(in the rows, 128 means zero)
Each path below is one point turned by a fixed rotation once a step. After each direction that follows a path, write how fast that rotation turns it, in degrees a step (0 if it stays still).
Each turn is a multiple of 5 degrees from 10 to 175, or 0.

[125 124 138 129 119 128 145 124 134]
[129 141 132 141 123 130 136 120 120]
[134 125 131 133 112 116 133 121 131]
[131 128 118 136 126 133 145 120 129]
[124 122 133 137 111 133 132 125 122]
[138 134 118 133 118 131 126 115 124]
[124 118 118 135 114 128 131 126 138]
[126 128 123 130 122 147 130 117 126]
[122 129 126 137 114 129 114 123 131]
[131 127 118 124 126 134 125 113 141]
[112 124 126 138 127 136 125 125 137]
[128 130 135 127 127 137 116 111 129]
[124 127 124 139 132 120 119 119 140]
[126 117 133 126 135 135 131 115 137]
[122 128 134 145 136 132 120 121 125]
[138 118 134 129 130 122 119 114 132]
[130 120 122 142 142 128 131 125 132]
Directions:
[132 133 130 129 124 124 119 126 124]
110
[133 122 126 132 127 126 132 128 120]
25
[130 121 135 120 123 128 128 126 130]
170

[127 121 121 136 133 125 133 145 132]
[133 135 123 134 135 136 140 124 140]
[139 128 132 124 136 124 128 112 123]
[122 129 123 113 131 121 124 130 115]
[122 130 120 125 130 132 114 140 136]
[130 121 139 130 134 137 132 133 141]
[121 127 134 126 127 124 139 113 134]
[125 120 119 131 130 111 124 121 123]
[127 129 115 132 137 128 131 143 121]
[135 140 126 128 138 139 128 129 138]
[137 126 141 115 134 128 128 119 129]
[114 122 126 114 124 123 125 123 124]
[118 119 120 135 130 127 116 136 133]
[128 126 133 138 138 133 139 137 136]
[132 136 129 128 132 121 139 114 136]
[136 122 120 120 131 117 125 120 119]
[122 129 115 121 134 135 123 137 119]
Directions:
[131 129 123 136 130 123 135 126 127]
55
[135 120 133 130 131 126 125 131 125]
140
[129 134 131 130 130 126 127 138 133]
85
[125 125 125 124 139 126 128 127 133]
0

[137 120 134 119 124 141 123 121 120]
[123 117 137 124 139 132 129 114 126]
[129 118 138 125 141 120 123 134 120]
[134 119 136 115 127 128 118 135 135]
[125 124 131 114 135 143 131 132 133]
[120 116 129 126 132 140 127 135 116]
[121 110 131 133 129 129 116 127 133]
[126 124 132 131 144 130 122 137 141]
[137 127 128 129 132 140 120 145 128]
[131 121 127 131 125 149 121 124 132]
[125 122 130 140 142 138 127 120 125]
[138 121 135 139 137 124 116 131 123]
[143 128 135 125 132 131 117 126 139]
[139 132 133 121 140 143 131 126 125]
[134 118 134 126 128 138 124 122 112]
[127 115 139 126 136 125 122 114 129]
[131 125 139 120 145 122 125 134 128]
Directions:
[125 124 132 117 128 124 131 128 126]
25
[131 127 127 130 125 126 126 135 118]
125
[127 126 139 129 131 134 124 130 128]
0

[129 138 136 123 116 127 132 133 124]
[134 131 125 130 112 135 124 125 125]
[135 117 121 125 121 126 124 135 120]
[120 125 128 126 119 120 123 142 130]
[118 131 132 130 119 139 127 135 123]
[138 131 133 124 123 138 131 136 120]
[138 128 127 122 113 124 130 131 132]
[123 124 122 128 113 125 124 125 120]
[127 128 126 131 126 127 118 141 116]
[128 128 130 127 121 135 125 144 135]
[125 125 133 121 116 136 136 131 125]
[134 134 131 124 117 124 129 130 116]
[136 129 122 133 114 127 119 131 128]
[125 114 121 127 121 131 123 137 124]
[120 129 133 123 123 125 128 143 122]
[126 138 134 129 116 137 128 133 128]
[138 125 127 125 117 138 131 127 121]
Directions:
[132 135 127 135 130 134 122 128 125]
100
[135 127 124 128 123 122 127 120 126]
70

[126 122 124 132 129 133 116 112 121]
[125 122 128 137 135 121 133 132 112]
[144 137 123 125 122 126 128 126 117]
[124 136 128 125 120 117 140 139 130]
[127 138 129 120 117 126 120 120 140]
[109 120 127 129 129 122 125 126 136]
[127 125 126 132 132 130 110 117 121]
[124 123 119 136 134 125 132 135 112]
[140 143 127 131 122 129 127 128 116]
[124 134 125 125 118 120 145 132 129]
[128 136 137 124 118 121 122 117 138]
[115 115 123 124 129 119 125 124 135]
[128 126 129 132 133 126 107 125 123]
[123 124 114 131 131 130 130 136 114]
[133 146 131 134 124 131 127 130 117]
[123 133 123 126 119 124 146 124 128]
[129 134 141 130 121 117 125 117 137]
Directions:
[125 131 124 137 132 134 129 125 125]
55
[127 126 131 124 129 132 127 130 116]
60
[133 123 126 130 136 122 125 126 126]
65
[130 134 137 132 129 127 122 129 128]
175

[124 135 124 121 143 123 126 133 127]
[125 138 123 119 137 138 124 125 125]
[130 135 135 125 145 133 130 127 127]
[124 129 127 115 138 135 130 137 126]
[120 134 122 124 144 130 129 126 130]
[130 138 126 118 138 130 122 130 122]
[127 133 131 122 140 141 130 125 128]
[126 130 130 121 144 128 132 136 128]
[120 133 120 118 138 135 127 130 128]
[128 139 128 124 143 128 124 125 126]
[130 133 131 116 137 139 127 131 124]
[123 130 129 124 145 132 134 129 132]
[124 133 122 117 139 127 126 135 126]
[125 138 124 122 139 136 125 121 127]
[132 134 135 121 142 132 128 132 124]
[122 128 126 119 138 138 132 132 129]
[123 135 124 124 144 125 128 130 129]
Directions:
[133 118 124 127 129 126 127 123 126]
0
[131 127 127 120 123 128 125 135 123]
155

[114 140 117 132 123 123 131 124 126]
[121 135 132 123 125 122 139 143 128]
[121 134 121 134 117 118 134 123 135]
[121 138 134 115 128 118 131 135 133]
[113 137 120 134 123 128 131 126 133]
[122 137 130 122 126 119 136 140 121]
[120 132 124 136 117 122 137 127 138]
[124 139 130 116 126 114 129 130 130]
[112 136 123 132 125 129 132 129 139]
[121 140 125 123 126 118 134 134 117]
[120 131 128 134 120 124 140 135 139]
[124 139 125 120 122 112 129 125 128]
[114 136 130 127 127 130 133 134 141]
[118 140 120 127 124 119 131 128 118]
[121 131 131 130 123 124 140 141 136]
[123 137 121 127 119 112 130 121 129]
[116 137 133 121 129 126 132 137 139]
Directions:
[125 125 128 135 127 134 131 129 137]
170
[134 130 118 125 131 130 130 131 132]
0
[124 131 129 122 132 130 121 123 133]
85

[117 123 127 125 117 141 133 128 134]
[127 114 128 125 126 121 130 115 120]
[126 136 142 127 131 125 113 123 125]
[122 137 128 122 121 139 129 123 141]
[118 118 115 124 122 125 129 120 124]
[121 123 142 130 131 129 118 125 116]
[130 137 141 124 122 132 132 118 138]
[123 128 114 123 119 122 122 120 134]
[115 121 127 127 134 136 118 128 119]
[123 129 144 128 125 133 139 119 126]
[130 128 128 127 113 117 122 119 135]
[123 125 123 121 133 136 110 124 130]
[114 133 131 125 133 136 139 121 122]
[121 123 134 133 110 120 129 124 126]
[134 119 133 122 128 132 112 121 133]
[120 140 126 120 138 130 130 115 129]
[111 132 127 132 114 126 129 130 126]
Directions:
[136 132 125 126 125 131 130 132 120]
0
[132 121 137 131 125 126 131 127 124]
90
[131 126 130 124 132 137 134 126 132]
125
[128 127 129 126 139 128 125 125 121]
110

[122 132 120 115 131 136 139 122 122]
[127 124 125 118 139 125 127 144 136]
[149 126 129 127 128 137 125 133 125]
[132 132 111 122 119 122 122 122 126]
[130 119 125 133 131 109 132 134 121]
[125 114 124 138 125 140 128 128 118]
[119 135 120 136 135 130 113 127 128]
[133 125 138 130 142 122 127 114 127]
[127 125 120 129 130 137 142 118 138]
[123 139 123 123 141 130 136 138 125]
[135 118 133 111 135 134 123 130 126]
[142 128 116 129 123 130 124 131 141]
[137 135 120 127 126 117 133 128 113]
[121 109 121 125 124 123 128 129 122]
[128 124 123 146 133 132 120 139 128]
[129 133 128 133 134 132 117 114 116]
[120 123 123 128 136 120 129 114 140]
Directions:
[133 132 134 132 133 124 130 132 123]
140
[133 131 130 128 129 130 117 126 131]
85
[124 132 137 128 120 127 128 129 131]
0

[139 123 116 130 127 132 125 123 111]
[113 123 117 120 129 116 128 126 132]
[135 128 138 114 115 132 127 134 135]
[140 137 113 129 125 135 126 122 116]
[115 117 116 120 134 125 131 119 132]
[135 120 137 117 115 123 124 137 130]
[134 146 115 126 122 132 123 128 120]
[120 120 120 119 132 135 136 114 133]
[138 112 131 121 119 117 124 133 127]
[126 144 115 122 124 127 118 137 125]
[121 126 126 118 125 142 139 116 131]
[144 115 126 127 123 117 126 122 124]
[122 135 114 119 131 123 118 140 131]
[121 128 130 118 116 144 136 126 128]
[142 125 124 127 121 119 126 113 121]
[127 127 114 117 139 122 122 135 135]
[124 122 130 121 112 141 131 137 127]
Directions:
[132 119 123 131 135 129 127 126 129]
100
[122 125 130 128 127 125 131 119 122]
110

[121 126 132 119 124 118 142 134 117]
[119 123 129 117 120 117 133 126 114]
[117 119 127 120 124 119 122 124 113]
[114 117 127 126 133 122 117 130 115]
[114 122 124 131 138 125 125 138 117]
[113 128 121 131 134 126 135 141 118]
[110 130 120 128 125 125 141 134 123]
[109 125 124 126 118 123 138 125 127]
[109 117 133 124 123 121 131 122 129]
[112 114 139 126 131 120 128 128 127]
[119 117 139 124 137 119 132 137 122]
[122 125 133 122 134 119 137 140 115]
[121 128 125 119 126 118 137 135 112]
[117 126 121 121 121 120 129 127 111]
[111 120 121 125 124 122 120 124 116]
[109 119 123 131 133 125 120 130 122]
[109 121 126 134 138 126 128 138 125]
Directions:
[137 128 125 126 131 134 128 124 133]
0
[126 121 131 129 130 129 118 123 130]
60
